In the rows, zero is written as 128.
One turn moves every row onto another: examples first, then more rows asked:
Q269: | 127 | 177 | 102 | 146 | 139 | 149 | 110 | 113 | 123 | 141 | 138 | 148 | 107 | 128 |  96 | 118 | 124 | 135 | 123 | 129 | 141 | 135 | 118 | 143 | 130 | 123 | 124 | 128 |
Q243: | 150 | 113 | 127 | 109 | 105 | 136 | 122 | 128 | 157 | 122 | 146 | 120 | 138 | 129 | 163 | 143 |  97 | 133 | 142 | 113 | 109 | 138 | 146 | 132 | 141 | 130 |  98 | 133 |
Q881: | 140 | 152 | 104 | 120 | 128 | 132 | 108 | 100 | 144 | 145 | 126 | 166 | 115 | 133 | 117 | 118 | 123 | 142 | 159 | 135 | 121 | 156 | 134 | 131 | 116 | 112 | 112 | 108 |
Q92: | 117 | 120 | 136 | 120 | 138 | 136 | 136 | 120 | 100 | 138 | 126 | 112 | 132 | 130 | 141 | 141 | 134 | 125 | 115 | 114 | 105 | 121 | 154 |  95 | 115 |  72 | 130 | 115 |
Q670: | 131 | 155 | 119 | 131 | 122 | 134 | 112 |  99 | 137 | 157 | 131 | 140 | 125 | 141 | 117 | 109 | 121 | 160 | 152 | 149 | 131 | 157 | 122 | 120 |  99 | 114 | 129 | 112 |
Q756: | 133 | 114 | 124 | 121 | 120 | 114 | 138 | 133 | 111 | 111 |  80 | 133 | 147 | 128 | 112 | 110 | 141 | 140 | 143 | 121 | 116 | 134 | 143 | 157 | 121 | 135 | 111 | 122 |
Q372: | 131 | 126 | 128 | 137 | 129 | 105 | 141 | 144 | 107 | 111 |  83 | 135 | 148 | 136 | 115 | 101 | 127 | 131 | 130 | 129 | 121 | 126 | 139 | 146 | 118 | 151 | 116 | 135 |
Q778: | 102 | 118 | 138 | 122 | 144 | 157 | 149 | 125 | 114 | 145 | 125 | 137 | 133 | 136 | 143 | 143 | 135 | 115 | 128 | 102 | 136 | 116 | 151 | 104 | 126 |  87 | 117 | 107 |
Q995: | 135 | 163 | 127 | 149 | 118 | 120 | 106 | 104 | 124 | 141 | 129 | 141 | 104 | 140 | 124 | 101 | 128 | 160 | 133 | 149 | 129 | 132 | 111 | 107 | 103 | 115 | 127 | 130 |
Q682: | 109 | 132 | 127 | 136 | 149 | 142 | 147 | 143 | 110 | 146 | 126 | 127 | 124 | 140 | 139 | 139 | 124 |  97 | 110 | 122 | 114 | 109 | 154 |  89 | 123 |  97 | 131 | 124 |
Q617: | 133 | 162 |  96 | 136 | 124 | 149 | 109 | 109 | 140 | 142 | 125 | 162 |  91 | 129 | 105 | 121 | 141 | 130 | 148 | 133 | 127 | 134 | 125 | 136 | 132 | 117 | 115 | 117 |
Q890: | 105 | 125 | 132 | 130 | 152 | 150 | 150 | 137 | 115 | 144 | 124 | 143 | 129 | 140 | 144 | 141 | 126 |  98 | 121 | 110 | 130 | 111 | 153 |  97 | 128 |  96 | 119 | 116 |
Q705: | 137 | 175 | 118 | 148 | 139 | 118 | 101 | 107 | 114 | 129 | 136 | 154 | 110 | 131 | 116 | 107 | 111 | 146 | 113 | 132 | 134 | 132 | 115 | 126 | 117 | 121 | 120 | 135 |
Q884: | 104 | 121 | 131 | 149 | 139 | 126 |  98 | 127 | 138 | 120 | 143 | 128 | 118 | 122 | 130 | 140 | 128 | 104 |  98 | 124 | 144 | 129 |  91 | 116 | 130 | 154 | 143 | 135 |
Q669: | 120 | 101 | 134 | 126 | 120 | 108 |  91 | 110 | 149 | 128 | 137 | 113 | 131 | 126 | 143 | 138 | 133 | 125 | 122 | 145 | 112 | 155 | 104 | 102 | 105 | 134 | 151 | 120 |
Q889: | 128 | 121 | 127 | 140 | 111 | 115 | 143 | 145 | 113 | 119 |  78 | 118 | 135 | 139 | 112 | 101 | 147 | 141 | 138 | 142 | 113 | 122 | 135 | 137 | 113 | 144 | 126 | 134 |
Q66: | 135 | 120 | 138 | 123 |  96 | 156 | 133 | 131 | 151 | 141 | 154 |  86 | 147 | 136 | 154 | 136 | 102 | 150 | 138 | 128 | 126 | 138 | 131 | 127 | 129 | 135 | 120 | 137 |
Q577: | 148 | 130 | 135 | 129 | 116 | 129 | 117 | 133 | 135 | 110 | 154 | 113 | 133 | 126 | 161 | 137 |  90 | 134 | 109 | 107 | 121 | 119 | 133 | 132 | 145 | 137 | 102 | 153 |
Q918: | 106 | 111 | 121 | 133 | 136 | 138 |  97 | 120 | 147 | 117 | 140 | 142 | 115 | 114 | 125 | 151 | 139 |  98 | 112 | 110 | 144 | 134 |  98 | 132 | 143 | 147 | 131 | 120 |
Q107: | 115 | 132 | 129 | 130 | 145 | 138 | 142 | 134 | 102 | 144 | 130 | 109 | 131 | 135 | 136 | 141 | 125 | 112 | 107 | 122 | 103 | 118 | 156 |  91 | 116 |  84 | 137 | 123 |
Q312: | 141 | 117 | 122 | 128 |  91 | 160 | 127 | 138 | 159 | 123 | 141 | 111 | 106 | 127 | 150 | 144 | 129 | 127 | 140 | 117 | 112 | 111 | 134 | 129 | 155 | 133 | 103 | 141 |
Q268: | 122 | 117 | 126 | 134 | 113 | 131 | 143 | 138 | 114 | 115 |  77 | 131 | 131 | 132 | 107 | 109 | 158 | 139 | 144 | 123 | 128 | 117 | 133 | 153 | 129 | 142 | 113 | 127 |
Q70: | 126 | 120 | 123 | 127 | 118 | 124 | 144 | 137 | 111 | 125 |  85 | 108 | 156 | 135 | 103 | 107 | 139 | 147 | 142 | 135 | 118 | 140 | 139 | 154 | 113 | 139 | 128 | 125 |
Q938: | 132 | 134 | 123 | 131 | 109 | 169 | 130 | 139 | 143 | 131 | 158 |  92 | 134 | 125 | 136 | 145 | 104 | 132 | 120 | 112 | 133 | 126 | 130 | 145 | 153 | 140 | 115 | 146 |
Q195: | 115 |  93 | 124 | 114 | 115 | 129 |  95 | 105 | 159 | 131 | 134 | 120 | 127 | 119 | 133 | 151 | 147 | 121 | 139 | 132 | 116 | 160 | 107 | 118 | 118 | 127 | 143 | 105 |
Q907: | 109 | 113 | 141 | 118 | 134 | 149 | 142 | 115 | 108 | 140 | 123 | 124 | 130 | 131 | 143 | 143 | 143 | 126 | 126 | 106 | 121 | 118 | 151 | 101 | 120 |  72 | 122 | 108 |
Q299: | 118 | 128 | 124 | 138 | 127 | 134 | 149 | 144 | 108 | 122 |  88 | 123 | 151 | 136 | 102 | 106 | 136 | 134 | 133 | 126 | 139 | 128 | 133 | 160 | 122 | 151 | 121 | 129 |
Q857: | 140 | 119 | 144 | 140 |  89 | 140 | 124 | 134 | 147 | 122 | 144 |  98 | 114 | 134 | 164 | 130 | 119 | 147 | 127 | 127 | 116 | 108 | 122 | 108 | 137 | 134 | 112 | 152 |
Q963: | 112 | 116 | 137 | 142 | 132 | 109 |  95 | 121 | 138 | 126 | 143 | 115 | 130 | 126 | 139 | 134 | 121 | 116 | 102 | 140 | 127 | 144 |  96 | 102 | 110 | 148 | 153 | 132 |
Q168: | 110 |  98 | 117 | 115 | 128 | 142 |  96 | 109 | 156 | 125 | 136 | 136 | 123 | 112 | 124 | 157 | 147 | 107 | 133 | 114 | 132 | 153 | 107 | 136 | 137 | 133 | 132 | 106 |

Q890 moves to Q682
Q66 moves to Q243
Q70 moves to Q756
Now these:
Q705 moves to Q995
Q195 moves to Q168

